Families of rows that turns and mirrors carry onto each other, the same ones carrying the whole set onto itself: the rest of each named row's family, in list order:
3 families of 5 rows:
q_889: [  9   2   5  -4  -1   6   9   3  -8  -9 -17  -5  12   3 -12  -5  -8   8
   1   9   3  -2  -3  -3  -3  -7   3  24   3  -1  -6   2 -11   3   3   4
   9 -17   1  10   1 -13  -2  -4  14  -8  -3  -7   8  14]
q_899: [ 22  21  22  -9  -7  -1 -10   1  -5  10 -12   0  12  -2 -11  -8  -8  -7
 -11  -9   2 -12  -9 -14  -3  -9   6   9   3  -5  -4   0  -9   0  10  13
  -1 -15   5   4  -5  -6  -7   5  -2  -5   9 -11   3   6]
q_830: [  1  18   3  -4   8  10   3   1 -15   4 -23   4   5  -9 -10 -14  11   1
 -13  -9   3  -3  -1  -6   3 -15   4   7  -7  -5   1   1 -24   5  13  16
   9  -2   0   9 -12  -9 -17   8  -2  20  -2 -17   8  13]
q_378: [  3   4  -5  -4   3   5   8  -4  -8  -2 -15  -4  11 -11 -16 -10  -7 -10
   1   3   6  -5  -4  -5   2 -12   6  14  -3  -8  -4   4 -18   0   3   7
   9 -21   0   5   2 -16  -4   0  14  -2  -6  -7   9  13]
q_828: [ 10  12   0 -13  -5   0 -10  17  -8  -1  -9   9  16   6  -4   3  -2  10
   5  -5  12   1   9  -9  -3 -16   5   5   3  -5   1   7 -12  14   3  12
  -2   7  -2   4 -12 -12  -9  11  -4  -1  -2   1   4  17]
q_710: [  4  10  -9 -10   4   3 -13  10 -11   1 -13  12  13  -1 -12  -3  -3  -2
   5  -3  15  -2   5 -14  -6 -14   8   0   3 -11  -3   1 -19  16   2  21
   4  -5 -10  -2 -12 -11 -11   7  -2   0  -7   0  -2  17]
q_337: [ 10  26   2  -6   8  -1   2  -4 -17   6 -19   4   1  -2  -3  -8  10  -3
 -10 -10   1  -8   4  -3   8 -20   3   4   1  -9   1   0 -15   1  12  13
  11   3   7   6 -17 -11 -13  -1  -2  14   4 -16   8  18]
q_802: [ 14  15  16  -4  -8   2 -14   8  -3   4  -8   1  16  -9 -12 -11  -2  -6
 -15  -6   3  -7 -12 -17   1  -5   6   6  -4   0   1  -2 -17   3   1  12
  -8 -14  -7   1  -1  -8 -13  11  -2   2   7  -9   6   6]
q_836: [  9  19  -3   1   6  -6  -1  -9   0  12 -20  10   8   8  -9   0  10  10
 -22  -1   4  -9   9  -9  -7 -15  -3  11   5  -2 -11  -3 -11   6   2  11
  11 -12   3  -3   7  -8  -9  -3  -2  -3   7 -14   8  12]
q_838: [ 22  10  19  -7 -10   5  -6  15  -6  -2 -11  -2  13  -1  -7  -5  -5   0
  -3  -2  -1  -7 -12 -10  -3  -7   6  12  -4   3   3   6  -9   2   3   6
  -4  -9   4   7  -8  -6 -10   8  -1  -3   8  -2   7   9]
q_408: [ 14  18  -3 -11   2  -5  -9   8 -15  10 -11  10  12   8  -4  -2   1  -1
   2  -7  11  -6  10  -9  -4 -16   9   5   9 -16  -4  -4 -18  13   5  17
   3  -3  -2  -4 -14 -13  -7  13   0  -9  -1  -1  -4  12]
q_345: [ 12  12  -1  -1   3  -3   4  -8 -14  -1 -17  -6   6   3 -11 -13  -5  -6
  -1   4   2 -10  -2  -3   3 -12   4  18   5 -10  -5  -5 -15   2   4  11
  11 -23   3   4  -3 -13   2  -8  14 -10  -1  -9  10  13]
q_435: [ -2  12  -6   1   8   0   1   3   1   7 -21  13   9   3 -15   3  12   7
 -20   2   8  -9   4 -15  -3  -3   0   6  -4  -1  -9  -2 -14   7  -3   7
   9 -14  -4  -4   8  -3 -14  -4  -1   1   4 -10   4   9]
q_818: [  7  14  -3  -5   4   5   3   7 -15  -6 -19   3   6  -2   0  -5  11  14
 -11  -6   1  -1   2  -3   2 -18   0   9   2  -2   3   4 -18   9   8  12
   8   4   5  14 -17 -12 -15   4  -2  16   2  -9  16  24]
q_714: [  3  12   0   1   3   3  -1   4   1  -4 -24  10   9   8 -11   2  11  15
 -16   4   1  -5   6  -7  -6  -9  -8  15  -1   5  -6   3  -6   8   2   6
  13  -8   3   7   5  -1 -14  -6   0   0   7 -11  16  15]

Which other rows belong to the same family as q_337? q_899, q_836, q_408, q_345
Which other rows belong to the same family as q_889? q_828, q_838, q_818, q_714
Which other rows belong to the same family as q_378? q_830, q_710, q_802, q_435

Families of rows that turns and mirrors carry onto each other, the same ones carrying the whole set onto itself: the rest of each named row's family, in list order:
5 families of 6 rows:
q_283: [-2 -3 -8  1  3 -1 -1  9 -5]
q_747: [ 15 -19  -9  -6  -2  -9   2   8  13]
q_421: [  5  -7 -17   2  -2   3  -6   9  -3]
q_31: [ -1  -5 -11   2   3   0  -2   8  -6]
q_85: [ 3 -5 -7 -7  0 -4 -1 17 -6]
q_676: [-1 -7 -5 -3 -6 -6 -3  6 -7]
q_277: [ 1 -8 -9  1 -6 -3 -5  2 -6]
q_920: [ -1  -5 -10   0   2  -2  -1  10  -7]
q_162: [15 -9 -2 -4  3 -6 11  2 14]
q_209: [ 17 -14 -11  -3  -2  -4  -3   5  19]
q_926: [ 14  -8 -10   6   0  -1   0   4  21]
q_453: [ 16 -10  -6   0   2  -3   9  -2  15]
q_177: [ 10  -9   2  -3   1 -11   4   8  19]
q_560: [-1  3 -4  4  2  1 -4 10  3]
q_321: [ 13 -13  -9   4   0  -5  -1   1  20]
q_671: [12 -6  1 -4  0 -9  6 13 18]
q_639: [ 4 -4 -8 -9 -1 -2  1 12 -7]
q_610: [ 18 -11  -6  -5  -5  -7   4   6  18]
q_104: [12 -7 -1 -1  0 -5 -1  6 22]
q_712: [ 18 -10  -7  -2  -5  -5   3   4  19]
q_651: [ 18 -14  -8  -5   1  -5  10   2  12]
q_611: [-2  0 -5 -5  6 -1 -1 11 -3]
q_341: [ -1  -1 -11   1   6   4  -5   6   0]
q_297: [ 15 -13  -4  -9  -2  -9   1  11  17]
q_942: [  2  -8 -14  -6   4   0  -3  11  -6]
q_434: [  4  -4 -15  -1  -1   5  -5   4  -4]
q_370: [ 18 -17 -13  -5  -2  -6   2  11  13]
q_811: [17 -9 -3 -3 -4 -6  4  6 19]
q_119: [-1  4 -4 -1  1  2 -2  6  0]
q_487: [-2 -3 -4  2 -5 -4 -4  4 -4]

Which other rows belong to the same family as q_283? q_31, q_920, q_610, q_712, q_811
Which other rows belong to the same family as q_104? q_209, q_611, q_341, q_297, q_942
Which other rows belong to the same family as q_560? q_421, q_85, q_926, q_671, q_370
Which other rows belong to the same family as q_676? q_277, q_162, q_453, q_651, q_487

